128 stands for zero in the data rows.
Here are some points, one per row:
[169 141 176 146  98  63 176 153  90 113 189  97  96 114  92 147 129 133
 101 145 181 155 121  68 124 136 153 136 108 146 152 136  95 172 135 132
 104 142 119 121 106  93 129 131 144 133 120 171]
[166 178 146  82 145  95 174 178 101 119 123 101  82 148 137 149 141 130
 142 140 163 149 127  99 146 119 141 118  89 138 167 103 131 113 144 129
 131  86 123 121 138 107 115 157 116 150 131 154]
[141  98 168  43  96 105 202 147  88 135 105 103 103 114  62 161 142  80
  43 147 168 112 107 173 128 190 131 185 149 174 110 104 106 122 144 149
 145 185 182 103 155 119 109  72 120 148 114 111]
[139 111 128 139 108  42 112 153  90 190  69 137 142 138 109 182 114 116
  76 136 195  84 135 111 107 139 121 102  99 119 177 129 132 197 140 126
 122 123 105  99 137 111  99 153 193 212  93 178]
[103  76 122 135 134  75  99 160 120 171 132 127 151 151 115 144  91  99
 178 104 156 119 127 138  95 136 107 155  77 160 175 147 113 167 153 140
 157 158 145 134 116 111  97 101 122 137 140 123]
[ 97 118 136 110  94 101 141 102 112 187  47 114 142 117  80 163  98 116
  88 175 147 129 125 142 138 159 130 134 154 136 204 102 134 126 165 169
 130 147 111 177 134 132 113 174 147 120  90 131]
[138 110 134  82 115 102 140 106  89 174 168 103 103 127  95 195 116 121
  79  88 151 169 145 126 159 121 154 114 100 113 191 107 119 136 153 115
 153 166 126 122  99 147 109 138 114 129 137 157]
[121  76 143  99 163  44 155 126 112 189 151 101 138  97 122 147 135 111
 129  95 187 127 137 142 101 146 118 155 128 137 143 140 133 187 125 165
 137 167 127 105 125 105 137 182 131 141  89 133]
[123 176 118 122 132  87 107 139  92 198 113 140  49 111 116  96 109  97
 152 151 148 141 164 151  98 146 182 102 103 156 101 134 121 122 132 131
  94 146 146 118  99 106 113  82 129  80  96 171]
[134 162 113  78  74  63 124  85  85 165 103 130 120 136 121  80 132  80
 115 116 191 133 127  89 120 154 115 166 131 105 155 134 131 158 147 126
 161 103 128 143 163 165 172 145 132 125 125 149]
[147 115 150 118  95  53  95 145  97 131  86  77 127 113  84 123 156 130
 120 111 189 160 145 103 128 165 112 105  73 143  75 118 106 131 116 198
 137 113 155 134 126 161 133 169 171 157 120 167]
[100 104 138 131 136 118 150 118  92 159 164 121 157 112 110 134 130 105
  98  89 159 143 139  59 121 163 162 152 143 131 128 121  86 125 178 163
 147  86 121 152 110 139 100 174 172 143 106 137]
[140  91 135  85 144 104  98 147 133 156  57 130 136 136  83 171 131 116
 145 124 166 119 128 143 128 161 158 106  62 118 134 115 124 215 117 166
 159 127  94  76 114 131 104 139 161 162 105 124]
[149 135 157  98  65 102 135 186 153 132 143 119 102 126 130 171 104 139
 134 148 175 129 147  89  86 157 178 148  72 109  98 114 116 168 114 177
  84 119 151 121 156 166 122 156  70 179  87 103]
[144  93 158 157 139 116 126  88 101 174 107  94 168 105 143 131 125 161
 123 114 153 129 117 103  88 129 120 132  79 145 112 154 101 167 115 117
 138 103 150 172 164 122  81 139 107 125 119 160]
[111 132 109  72 117 131 161 125 128 117 128 110 106 112 137 163  77 128
  98 131 199 137 112  81 122 125 123 158 131  99  66 100 138 150 114 137
 129 130 123 116 121 107 110 159 138 131  86 143]
[104 142 120 133 138 116 155 214 104 122 118  88 136 100 110 153 156 133
 153 161 111 159 148  81 100 153 123 173 116 114 118 155 136 143 142 153
 140  97 130 109 127 122 119  98  82  96  78 170]
[122 157 193  89 158  22 128 141 158 125 179 122  97 122  34 109 105  67
  15 151 144 185 149  73  81 162 160  63  78 125  90 134 122 158 153  97
 135 182 181 163 128  51 160 123 111 167 204 196]
[124 130 120 136 129 105 151 157  68 113  98  96  95 119 143 185 158  98
 127 132 179 133 129 117 118 164 135 146 102 120 130 179 110 151 123 121
 154 143 163 147 130 101 148 212 134  76  94 147]
[106 157 116 125 104 152 215 187 119 125 113  83 102  64 110 156 124 107
 134 110 121 155 201 145 117 147 147 103  76 134 110  89 104 186 150  92
 173 128 113  89 185 129  84 124 128 196  65 161]
[155 123 157 164 128 105  91 138 107 110 125  98 106 120 122 153  98 109
 133 114 225 111 165 100 159 144 131 164  98  91 140 107 137  75 128 170
 138 119 121 127  81 114 127 112 112 120 106 173]
[142 177 123 122 137  75 152 124  92 160 127 111 129 127 157 142 111 114
  78 142 156 118 149 123 137 185 118 184 127 153 119 110 142 134 195 141
 100 151 121 160 105 142  79 153 123 144 116 118]
[133  19 121 102 158 138 189 173 106 149 113 117 135  70  39 104 144  60
  55 120 203 107 186 112 100 100 148 130 125  73  60  74  75 112 130 136
 151 132 163 172  83  90  92 212  65 131 197 133]
[160 133 141  65  86  72 108 130 112  78 119 107 165  59 132 173 123  66
  40 141 211 144 157 130  83 167 169 155  86 154  95  92  87 143 166 145
 124 162 164 103 106 134  63 149 147  94 106 151]
[ 96 117 136  97  54  91 116  61  77 162 156  89 179 177  94 193 110  95
 172 172 192 114 178 168 110 112 165 169  17  97 105 119  90 111 179 131
 133  80 137 152 119 101 135 146 127 196 106 124]
[136 122 100 155 143  62 134 140 104  95 157 133 178  90  87 161 139  88
 145 145 195  94 124 120 141 129 163 167 143 160  97 152 101 171 146 125
 119 101  99 139 109 127  93 111 148 163  96 131]
[164 126 133  68 144  36  80 130  80 134 104 115 160 161 138 168 149  92
 102 157 146  62 130 102 163 149 132 119 146 143 101  65  94 183  56 130
 160  99  97  90 130  69 127 153 128 192 125 129]
[144 117 125 117 111 110 162 115 116 125 136 102  69 101 158 176 116 139
 105 106 129 121 159  99 108 160 185 125 146 173 129 136 118 187 130 162
 125 145  96 141  86  74  70 155 132 148 159 151]
[109 145 134 153 111  90 104 138 147 150 115  76 124 155 119 116  89 145
 150 141 187  77 181 157 137 104 172 217  67 126  94  96 108 211 191 167
 131 158 159 101 168 121 106 164 104 115  98 123]
[125 125  96 119  84  82 175 153 118 107  79  98 117 141 102 154  84  77
 107 125 159 175 157 131  77 165 152 111  93 152 130 150 106 152  80 155
 144 102 101 114 142 170  99 146 137 145 123 145]
[125  93 170 103 111  40 218 149  92 141  78  97 137 107  49 120  95 115
 144 108 154 129 117  99 117 144 160 179 140 112 173 171 113 103 156  95
 123 140 157 106 166 113 102 143 121 134 140 129]
[131 102  85 146  46  79 141 128 122 100 127 185 146 146 196  98 110 178
  46 162 143 212 127 202 115 171 161 161 149 103 126 201 102  89  97 132
 195 153  68  91  68 167  47 233  99 127 191 162]
[145 194 211 109 133  71 102  75  79 164 174 123  67  83 100 162  64 181
 111 159 169 195 207  96 148 155  81 139 175  51  67 178  67 178 118 169
 147  97 180  85 225  85  90 169 158 178 131 160]
[119 145 152 134 112  79 148  91 119 104 118 111 116  85 121 157 148 141
 137 108 151 135 164  98 104 143 145 138 142 174 119 141 117  94 116 161
 158 133 141  81 136 123 127 118 148 144  97 147]
[166 121 146 138 140  91 171 189 109 108 103  86  82 141 116 120 114 158
 129 101 178 146 129 105  96 130 148 134 152  83  97  90  86 127 186 129
 128 152 120 128  74 120 114 113 165 186  94 112]
[146 127 141 142 107  82 159 162 142 123  96 145 111 131 182 161 127 155
 134 138 145 136 119 104 116 169 117 113  81 135 148 136 115  96  99 157
 125 132 117 120 117 165 111 137 134 122 174 177]
[ 98 124 134 126 114  85  96 124  96 125 159  77  87  94 108 158 142 145
 117 143 180 116  86 103 123 162 149 165  87 130 152 149 170 117  81 132
 131 146 143 154 121 149 102 159  97 173 123 137]
[145 140  97 119 123  81 131 162 114  83 174 112 122 109  51 144 117 138
  90 124 151 126 157 134  89 136 145 169 184 121 115  74 123 100 153 156
 143 122 103 146 169 120 120 154 162 131 124 141]
[171 150 148 123 128  87 172 127 104 149 112  92 139  98 134 156 150  96
 128 124 167 145 148 122  69 145 115 220  88 119 124 135 119 157 106 153
 113 117 131 115 134 114  95 116 171 114 137 164]
[105 163 138  91  81  90 131 150  87  57  91 108 104 123 132 149  99 129
 113  50 161 117 135 165 135  69 123 152 113 147  45 162 146 192 191 158
 144 115 186 100 150 146  84 179 126 139 168 184]
[148  73 145  62  89  77 148 122  76 130 124  94 144  93  81 114 144 141
 147 126 170 123 175  98 118 138 141 137 103 121 121 148 114 133 134 165
 112 145 101 150 129 154 118 121  93 159  97 145]
[135 201  72  61  65  65 208 108 160 175 108  56 112  94  72 119 151 105
 191 106 173 114 147 105 127 122  86 166 196 103 247 154  86 139 128  94
 121  33 175 151 138 146 105  85 139 159 112 164]
[108 101 160 141  82  95 167 163 103 143 151 106  70 125 135 160 133 116
 108 127 159 144 153 112 173 131 110 158 103 135 140 148 152 137 141 171
 157  89 113 156 147 114 123 118 153  98 115 105]
[134 160 191 106 143  49  94 158  72 182 169  64  72 119  93 121  75 119
  60 173 144 118 135 121  76 189 152 113 117 112  91 200 177 151 189 138
 159 111  99 156 133 132 140 110 130 104 131 129]
[129 133  77 127 126  67 133 139 116 160  82  88 109  89 144 184 126 141
 164 112 213 154  86 145 124 168 145 128 116 108  73 141 107 122 209 128
 120 120  64 126 165 106 162 111 120 134 120 135]
[136 154 108  88 114 106 150 134 126 129 121  60 147 143  61 111 147 130
 105 160 151 130 131 110 125 105 159 148 131 118 123 151 165 118 200 167
 105 153 127  93 164 121  80 131 173  76 124 135]
[165 157 109 132 154  46  98 132  73  26 202 116 177 123  91 159 152  93
 129  87  97 113  96 157 179 151 125 123 149 122 131  89 105 135  72 153
 116  90  86 159 139  90 125 146 132  98 116 117]
[140 141 114 104  73 120 120 125  76 127 183 108 149  62 152 190 101  95
 194 164 154 107 101 160 123 115 175 168  50 105 145 131 143 166 175 174
 122 102 151 136  87  63 101 125 128 184 169 141]
[121 133 108 114 125 152  64 155  98 102 132  69 143 113 133 134 123 146
 105 121 156 127  99 130 112 108 135 132 141 129 115 165  97 166 141 142
  99 138 191 124  27  96 157 110 155 157  97 154]
[151  80 168  99 119  79 128 103  93 146 114  91  91 105 120 143 118  91
 142 164 167  86 112 100 156 202 108 163 129 123 131 137 112 155 157 118
 144 137 149  87 108 132  96 136 131 126 134 146]
[154  75 176 124 117 217 112 127 121 131 131  74 102 162 138 144 152  28
 154  97 164 142 140 139 116 165 141 116 150 114  61 158 126 107 160 111
  98 135 130  96 149 108  80 163 124 159  79 156]
[101 169 120 122 127 115  89 172 111 144 179  84 126 150 114 144 104  97
 165 122 199 207 119 145 116 173 147 131 140 168  93 116 129 160 148 151
 145 122 127 143 137 120 104  85 130 173 127 108]
[149 208 173 133  88 115 150  66  95  99 127  67 159 126 105 170 183  71
 187 125 142 122 167 170 129 141 104  59 186 131  40  81 118 129 129  91
 165 158  51 148 115 124 141 147 123 114 140 188]
[141 163 118 135 139 114 129 166 112 150 101  88 159  54 132 122  98  93
 121 127 154 171 196 154 143 151 159 195  98 173 161 120 157 135 123  96
 143 108 150 140 142 136 152 137 108 170  97  92]
[ 98 138 141  73 118  98 138 177  90 100 161 102 198 150 134 114 107 164
 153 102 169  72 158 145 182 168 155 139 129 127 114 151  84 178  73 167
 144 150 129 137 157 135  98 159 143 103 142 167]
[141 107 157 103 115 140 125 136 120 155 164  95 169 134 121 139 148  76
 195 140 195 171 141 116 104 121 133 160 148 134  59 150 123 155 192 132
 148 125 135  97 113 105  86 217 125 185 102 121]
[151 218 137  72 152  75  92  61 108  65 143  95 181  74 113 138 128  76
  60 166 173 122 157 155 132 145 159 119 167 103 144 148  39 108 123 167
 148 154  91  62 193 108  81  96 100 156 169 112]
[151  90 168 121 122 170 189  87 108  92 116 101 174 128  69 126 103 129
 163 123 144 132 161 118 138 210 110 106  95 152  73  98 138 157 189  97
 161 105 140 128 164 115 142 118 108 149 143 117]
[111 169 147  75  97 119  68 186 162 151 133 100 148 152  96  98 121 125
  89  82 189  73 125 133 133  98 134 168  98 166  21 194 136 167 165 102
 184 124 133 110 127 100  49 151 126  70 115 163]
[112  89 193  40  85  46  99 151 153 128 125  94 185 101 158 177 134  70
  72 130 129 212  84  67 111  92 143 140 153 139  95  48 168 150 160 140
 132 152 206 133 146 134 111  87 154 108 127 140]
Along one direction, these points spread out more than along any other. Take the direction at right angles to it along which they spread out most. Then take the direction at right angles to both along which they spread out most. Go by this last direction. Where along it does each point below lie, from 0 to 99? 50 is the average, and the first point above lies past it. One standard deviation of the points above along it is 16.
[146 127 141 142 107  82 159 162 142 123  96 145 111 131 182 161 127 155
 134 138 145 136 119 104 116 169 117 113  81 135 148 136 115  96  99 157
 125 132 117 120 117 165 111 137 134 122 174 177] 43
[105 163 138  91  81  90 131 150  87  57  91 108 104 123 132 149  99 129
 113  50 161 117 135 165 135  69 123 152 113 147  45 162 146 192 191 158
 144 115 186 100 150 146  84 179 126 139 168 184] 46
[ 98 138 141  73 118  98 138 177  90 100 161 102 198 150 134 114 107 164
 153 102 169  72 158 145 182 168 155 139 129 127 114 151  84 178  73 167
 144 150 129 137 157 135  98 159 143 103 142 167] 22
[121  76 143  99 163  44 155 126 112 189 151 101 138  97 122 147 135 111
 129  95 187 127 137 142 101 146 118 155 128 137 143 140 133 187 125 165
 137 167 127 105 125 105 137 182 131 141  89 133] 59
[138 110 134  82 115 102 140 106  89 174 168 103 103 127  95 195 116 121
  79  88 151 169 145 126 159 121 154 114 100 113 191 107 119 136 153 115
 153 166 126 122  99 147 109 138 114 129 137 157] 59
[165 157 109 132 154  46  98 132  73  26 202 116 177 123  91 159 152  93
 129  87  97 113  96 157 179 151 125 123 149 122 131  89 105 135  72 153
 116  90  86 159 139  90 125 146 132  98 116 117] 0
[104 142 120 133 138 116 155 214 104 122 118  88 136 100 110 153 156 133
 153 161 111 159 148  81 100 153 123 173 116 114 118 155 136 143 142 153
 140  97 130 109 127 122 119  98  82  96  78 170] 54
[122 157 193  89 158  22 128 141 158 125 179 122  97 122  34 109 105  67
  15 151 144 185 149  73  81 162 160  63  78 125  90 134 122 158 153  97
 135 182 181 163 128  51 160 123 111 167 204 196] 92
[160 133 141  65  86  72 108 130 112  78 119 107 165  59 132 173 123  66
  40 141 211 144 157 130  83 167 169 155  86 154  95  92  87 143 166 145
 124 162 164 103 106 134  63 149 147  94 106 151] 59
[106 157 116 125 104 152 215 187 119 125 113  83 102  64 110 156 124 107
 134 110 121 155 201 145 117 147 147 103  76 134 110  89 104 186 150  92
 173 128 113  89 185 129  84 124 128 196  65 161] 52
[147 115 150 118  95  53  95 145  97 131  86  77 127 113  84 123 156 130
 120 111 189 160 145 103 128 165 112 105  73 143  75 118 106 131 116 198
 137 113 155 134 126 161 133 169 171 157 120 167] 54
[121 133 108 114 125 152  64 155  98 102 132  69 143 113 133 134 123 146
 105 121 156 127  99 130 112 108 135 132 141 129 115 165  97 166 141 142
  99 138 191 124  27  96 157 110 155 157  97 154] 49
[123 176 118 122 132  87 107 139  92 198 113 140  49 111 116  96 109  97
 152 151 148 141 164 151  98 146 182 102 103 156 101 134 121 122 132 131
  94 146 146 118  99 106 113  82 129  80  96 171] 61
[139 111 128 139 108  42 112 153  90 190  69 137 142 138 109 182 114 116
  76 136 195  84 135 111 107 139 121 102  99 119 177 129 132 197 140 126
 122 123 105  99 137 111  99 153 193 212  93 178] 58
[142 177 123 122 137  75 152 124  92 160 127 111 129 127 157 142 111 114
  78 142 156 118 149 123 137 185 118 184 127 153 119 110 142 134 195 141
 100 151 121 160 105 142  79 153 123 144 116 118] 52
[148  73 145  62  89  77 148 122  76 130 124  94 144  93  81 114 144 141
 147 126 170 123 175  98 118 138 141 137 103 121 121 148 114 133 134 165
 112 145 101 150 129 154 118 121  93 159  97 145] 54
